Each row is where one point has got to under a steady rotation. How many ticks took it there?
The counts run from 0 to 308.
[158 148 106 147 111  77 138 115 111 103 163 113 146 112  97 112  92 117
 123 144 139 182 129 154 112 138 156 154  81 110 146 128 121 101 118 125
 161 130 130 138 173 135 135  93 115 123 134 138 174 142 189 160 124 160
 136 143 129 119 110 127 113  70 177 191  70 137 106  65  94 121 143  92
 152  95 150 132  95 138 141 117 165 111 126] -> 163
[115 147 120 133 150  53 107  88 128  93 109 157 108  66  95 114 100 155
 109 116 151 120  64 137 136 124 111 169 119  72 148 136 135 170 125  85
 140  99 121 154 165 140 130 133 148 122 144 120 138 172 162 139 135 110
 124 132 166 151  75 124 134 105 170 161 104 160 122  90 141 120 117  91
 100 121 118 180  98 157 128 126 150 137 113] -> 148
[114 105 133  97 121  71 107 126  99 103 154 137 143 113 101 122 106 102
  97 145 145 121  49 103 135 117 138 126 155 121 131 136 123 153 167 116
 170  85  91 130 100 114 124 104 132 148 162  76 119 126 183 141 102 164
 124 137 101 120 119 105  63 124 165 110 126 148 127  91 106 116 181 110
 128 143 149 114  93 109 147 102 114  86 126] -> 53
[169 141 103 155  98 105  76 124 137 105 111 145  91  81  97 112  92 162
 119 119 138 111 121 143 139 153 110 137 131  82 152  68  98 119 135 113
 119 117 119 177 176  63 167 139 108 132 160 146 151 125 154 128 149 121
 173 145 133 167 111 175 133 114 139 181  97 136 107  97 111 113 178 124
 132 108 119 141  75 109 133 134 164 145  90] -> 76
[141 160 121 144 138 118 110 120 136  55 128 158 104  51 100 105 130 134
 127 142 170 132  98 129 142 143 137 165 133 101 133  86 112 127 104 151
 143 145 123 179 183  81 158 124 112 138 148 154 134 119 142 168 160  97
 127 154 152 148 111 138 134  67 161 134  81 145 124 119 149 114 159  97
 109 138 148 172  81  92 133 116 179 156 122] -> 81
[176 176  99 152 122  61 123  94 124 140 144 103 123 107 112  87  91 119
 116 127 174 149 120 177 127 133 109 149 100  99  89 116 124  95 120 151
 161 123 129 167 152 134 131  95 127 146 178 131 129 137 199 152 122 158
 147 130  94 116 112 118 103  78 173 166  82 143 114  77 121 130 177 116
 168 127 127  98 102 110 151 140 133 127 125] -> 41
[139  97 122 118 112  88 111 114 130  76 165 146 138 105 100 152 129 127
 125 131 140 125  85 131 137 131 150 114 149 125 145 114 110 129 164  97
 165 103  93 140 153  60 137 118  98 137 138 116 169 133 178 150 124 145
 145 144 128 147 118 118  79  88 140 157 118 111 102 108  72 107 214 110
 123 147 180 131  87  90 141 102 140  98 120] -> 1
[152 138 109 144 101  98 112 108 118 128 144 115 155  97 102  79 116  84
 115 180 134 153 117 113 128 156 161 180 112 121 146 123  87 101 119 162
 171 126 141 137 130  85 132  93 127 168 150 120 138 127 170 130  91 166
 101 154 114 103 148 131 114  81 148 147  81 167  94  71 113 137 146 105
 172 125 138 123  94  99 154 119 151  78 136] -> 171
[157 152 101 115 134 136  94 151 143  99 122 127  96  83  99 105 118 101
 143 136 151 127  94 148 123 192 158 129 126 117 121 100 118 114  92 151
 131 142 116 126 143  64 126  75 127 156 185 106 149 171 169 161 147 158
 119 129 108 116 142 161  83 140 149 144  92 139 120 112 130 113 172 119
 172 148 143 148  89  82 133  65 175 127 125] -> 239
[125 152 137 152 112  98  97 111 130  83  98 136 117  72 110 100 126 124
 120 193 125 123 102  94 162 107 141 167 151 145 131  97 135 173 117 146
 105 150 147 174 135  60 146 127 126 154 147 112 117 117 151 148 118 127
 131 138 132 136 121 106  99 107 123 124  83 149 111 118 111 114 175  92
 164 173 145 187  76  64 125 133 163 128 150] -> 134
[145 118 136 154  70  85 102 110 121 100 131 145 132  75 110  96 104 130
 103 164 114 135 133 103 154 141 155 172 142 132 170 120  97 132 143 131
 138 120 132 162 175  84 164 113  90 130 131 133 153 121 169 117 114 140
 127 179 138 152 138 133 106  83 116 179  84 125  99  66  95 132 162 102
 147 110 159 142  86 106 144 148 155  79 127] -> 6
[123 125 152 152 118  64  86 114 103  94  98 147  87  84 102 122 105 137
 110 137 132 116  85 100 170  99  83 154 169 107 128 103 137 172 155  94
 124 116 117 164 122 100 144 158 132 140 186 131 114 141 145 102 130 116
 166 141 126 164  92 112  90 143 129 153 100 158 103  96 124 119 177 114
 114 148 125 150  76 117 114 149 144 136 125] -> 139
[138 161 118 137 150 146  66 125 135 102 117 170 137  78 113  91 149 114
 132 189 140  99  94 111 138 143 141 151 154 130 156 124 104 171 107 137
 118  99 129 159 151  68 117 120 164 158 149  84 144 157 150 128 121 114
  87 122 129 109 128 117 121 132 137 125 120 112 120  93 135 130 161  98
 166 163 119 178  71  91 134  92 155 145 149] -> 186
[107 152 125 150 143  95  82  96 121  81  82 156 116  51 117  95 127 125
 112 151 148  98  89 106 163 112 109 184 147  97 147 132 128 161 108 104
 132 118 129 166 148  84 139 140 142 140 145 123 111 123 147 144 134  97
 107 128 162 150 105 107 118 101 147 123  95 165 112 110 152 114 131 102
 126 162 121 181  97  97 132 135 168 153 139] -> 141
[153 152 129 163 123  82  86 140 115 129 165 166 113 111  89  97 112 115
 110 165 138 124 115 121 159 123 112 156 158  98 107  65 120 141 120 142
 124 119  96 191 117 103 140 161 107 141 186 134 108 124 151 119 132 151
 148 140  90 100 120 118 118 141 152 149 100 137 125  85 132 127 205 101
 150 112 134 111  83 104 121 127 105 137 109] -> 251
[149 150 122 128 106 123  82 133 138 129 123 128 112  93  89  65 103 115
 125 186 120 124  90 112 131 144 159 172 139 130 140 133 117 157 124 167
 118 119 114 133 121  81 138 103 149 176 178  81 135 152 170 132  95 183
  95 130  98 107 155 129  97 157 135 129  98 155 121  84 135 134 163 101
 177 137 137 161  89 100 134  90 143 100 140] -> 179
[130 143 141 134 101  35 132  81 132  82 122 136 119  62 120 115  92 139
  93 114 165 146  57 151 145 112 122 159 127 100  89 117 154 149 138 133
 150 124 124 150 124 117 161 133 114 126 162 126 108 130 178 169 134 103
 151 152 119 148  90  97  95  93 158 125  71 157 114 108 122 120 158 110
 116 114 147 135 105 113 139 154 129 126 116] -> 209
[109 116 129 126 116  63 102 131  95 119 149 166 132  87  88  92 114  81
  87 165 138 159  98  90 130 157 159 153 137 107 158 137 111 129 131 113
 179 126 105 129 130 105 119  84 133 140 150 111 157 141 161 131  85 191
 104 165 103 126 135 128  94 105 154 149 101 157  98  72 122 129 139  72
 130 126 135 122  89 124 139 125 143  76 120] -> 174
[173 203 112 145 125 106  73  87 152  91 103 146 113  86 114 102 118 148
 108 161 144 113 148 151 144 127 105 156 117 130 131 106 123 125 101 140
 103 140 153 185 202  81 138 111 117 131 120 129 146 128 151 148 144 102
 142 127 150 137 114 147 141 112 141 163  85 117 121  80 130 111 160 103
 172 136 123 171  68  94 137 135 169 166 132] -> 197
[162 169  84 175 180 143 104 101 138 109 134 111  99  98 114 109 130 124
 145 127 154 135 113 163 118 114 117 177 124 109 112  95 140 143  95 134
 124 109 124 157 172 102 134 139 155 151 185 128 134 163 180 154 156 120
 141  90 131  97  95 126 110 129 179 171  80 145 129 110 122 106 156 132
 174 138 121 165  84 102 122  94 137 183 121] -> 30
[141 145  74 124 140  96 105  75 127  85  99 119 114  80 111 140  93 144
 128 109 165 108  43 172 128 122 110 150 120 116 122 137 137 132 160 108
 146  92 111 128 158  98 135  95 153 162 154 105 120 139 200 169 134 116
 141  89 147 143  86 133  72 109 170 115 115 162 128 127 115 121 161 137
 141 153 132 162  85 106 145  88 151 110 131] -> 273
[127 152 116 124 125  99 142  79 117  77 131 130 137  70 121 110 125 132
 114 156 161 137  61 141 141 103 139 194 113 119 137 129 128 149 140 154
 166 107 137 159 166 119 159 124 125 133 143 149 114 108 180 172 134  96
 109 133 162 124  86 110 104  57 173 105  84 185 134 124 128 124 138  85
 120 127 162 153 114 100 157 128 151 114 147] -> 212
[134 137 142 133 122  89  59 126 132 130 129 179 133  85  96  67 106 120
 121 191 124 100 103 101 137 172 125 163 160  98 170 134  89 156 117 129
 132  86 116 155 156  98 118 119 141 143 154  92 142 146 147 123  92 147
  87 150 110 116 133 110 113 128 145 168 131 122 101  61 153 135 152  87
 155 129 111 134  99 119 160 121 138 115 132] -> 182
[135 111 111 156 131  71 126 134  76 104 166 141 145 107 115 120 137  78
 118 122 167 156 107 115 108 145 145 136 126  93 148 120  92  92 138 100
 198 114 100 139 141 106 115 104 123 135 146 150 160 124 172 136 117 151
 119 150 122 127 106 126  90  61 174 160  98 126  89  88  87 108 156 107
 117 138 152 113  85 125 146 111 158  95 116] -> 166
[124 157 168 147 137  60  94 112 137 104 164 204 121  77 116  87 128 112
  95 190 145 119 107 111 163 119 127 142 151 103 127 108 123 157 106 118
 141 130 114 195 145 128 105 139 116 122 150 133 117 132 141 154 117 144
 114 158 123 119 108  77 126 101 150 153 115 115 136  80 147 115 191  69
 123 140 125 126  92 108 142 150 137 145 150] -> 253
[151 151 136 150  94  84  91  83 131 105 103 146 117  63 100  85  93 142
  95 185 113 114 134 101 164 114 111 192 142 103 156 125 118 155 122 117
 111 134 139 183 163 103 167 133 128 137 130 131 128 103 146 126 110 128
 126 148 141 162 118 111 122 115 122 175  87 155 121  83 148 126 162  80
 148 136 107 157  82 105 128 152 161 110 139] -> 137
[144 132  68 159 150  66 116 103  86 131 141 110 123 128  96 100  87 119
 115 147 115 143 117 129 124 109 106 170 120 105 129 149 133 107 137  90
 159  97 109 134 153 156 127 116 162 165 165 128 146 143 189 115 105 167
 146  94 131 125  98 122  87 125 158 187 100 176 122  72 102 113 143 115
 159 125 117 135  93 162 124 106 138  89 122] -> 102
[132 138 112 129 140 109  95 138 116  65 129 162  93  67  98 119 137 139
 123 110 169 107  80 122 145 144 128 148 151  93 142  62 118 138 130 117
 162 135 105 169 164  78 153 141 102 129 175 155 136 121 127 138 166 110
 147 142 151 144 105 151 114  95 168 130  91 141 107 115 148 105 162 120
  93 128 138 162  76 106 122 115 173 159 105] -> 80
[169 162 112 118 134 139  82 138 126  88 167 169 103 110  84  90 127 112
 102 183 130 110 113 110 148 128 145 143 157 122 140  60 118 137 112 136
 153 150  98 182 166  99 146 141  98 139 157 141 151  99 150 150 147 161
 134 123 126 107 115 136 122 118 154 154 125 137 151 111 147 104 204  75
 148 123 137 144  76  83 119  88 151 117 126] -> 248
[139 140 121 116 106  94  83 131 106 110 137 140 148 107  92 104  98 140
 107 200 107 117  85 100 140 125 154 160 141 144 176 140 109 149 159 133
 141  84 120 137 148 123 141 109 129 151 127  84 157 131 165 115  79 152
 122 131 140  99 135 130 100 134 139 150 127 131 111  55  94 130 148  86
 154 102 143 158  58 135 142 121 122  74 134] -> 58
[118 143 107 112 148  50  85  95 103  85  95 144 142  86 105 144 110 141
 121 113 174 108  53 127 131 116  95 141 109 103 143 129 123 136 143  84
 174  86 114 150 156 111 135 108 156 121 130 116 147 142 154 134 116  94
 120 122 162 134  84 116  91  97 169 115 114 156  97  94 110 116 114 115
 108 131 120 166  77 143 139 142 148 116 105] -> 271
[132 119 100 153 164  48 103 122  97 126 122 121 126 109 127 128 114  88
 119 127 159 129  88 122 121 134  93 156 127 101 120 144 117 121 128  91
 170  80 109 131 115 107 104 107 190 166 167 100 135 178 187 132 101 141
 126 114 113 108  98 123  60 108 166 139 109 147  96  93  92 128 139 135
 143 162 123 123  93 127 134  97 150 111 129] -> 105
[146 137 122 144 117 105  58 143 107 132 137 160 120 107  76  90 105 126
 103 194 120  93  99  91 141 152 134 158 161 104 176 106  82 138 144 120
 150  83 101 158 140  96 133 136 138 151 161 110 147 125 140 107  99 161
 114 132 121 108 135 125 129 148 141 170 141 141 103  49 125 145 153  99
 146 113 122 127  65 139 134 112 141  85 112] -> 181
[155 163 122 158 125  57  83 103  90 106 136 127 107 111  95 100  99 136
  90 188 109 115 132 108 173  75 100 158 146 128 116 105 145 154 149 100
 134 133 100 185 147 148 143 155 131 142 151 127 122 116 165 113 112 156
 162 101 126 124  86 111 103 137 150 158 104 150 127  79 118 104 177  95
 157 141 122 149  66 117 103 148 134 117 145] -> 259
[149 109  92 144  84 102 126 139 109  93 167 114 135 120  96 133 109 145
 130 133 132 152 100 152 111 143 173 154 126 129 162 108 117 127 158 135
 150 101 117 126 151 100 166 125  90 140 149 122 174 143 198 130 130 149
 166 142 126 112 120 147 107 117 153 171  76 135 102  87  51 130 177 122
 143  81 180 126  83 117 136 100 118  97  94] -> 285
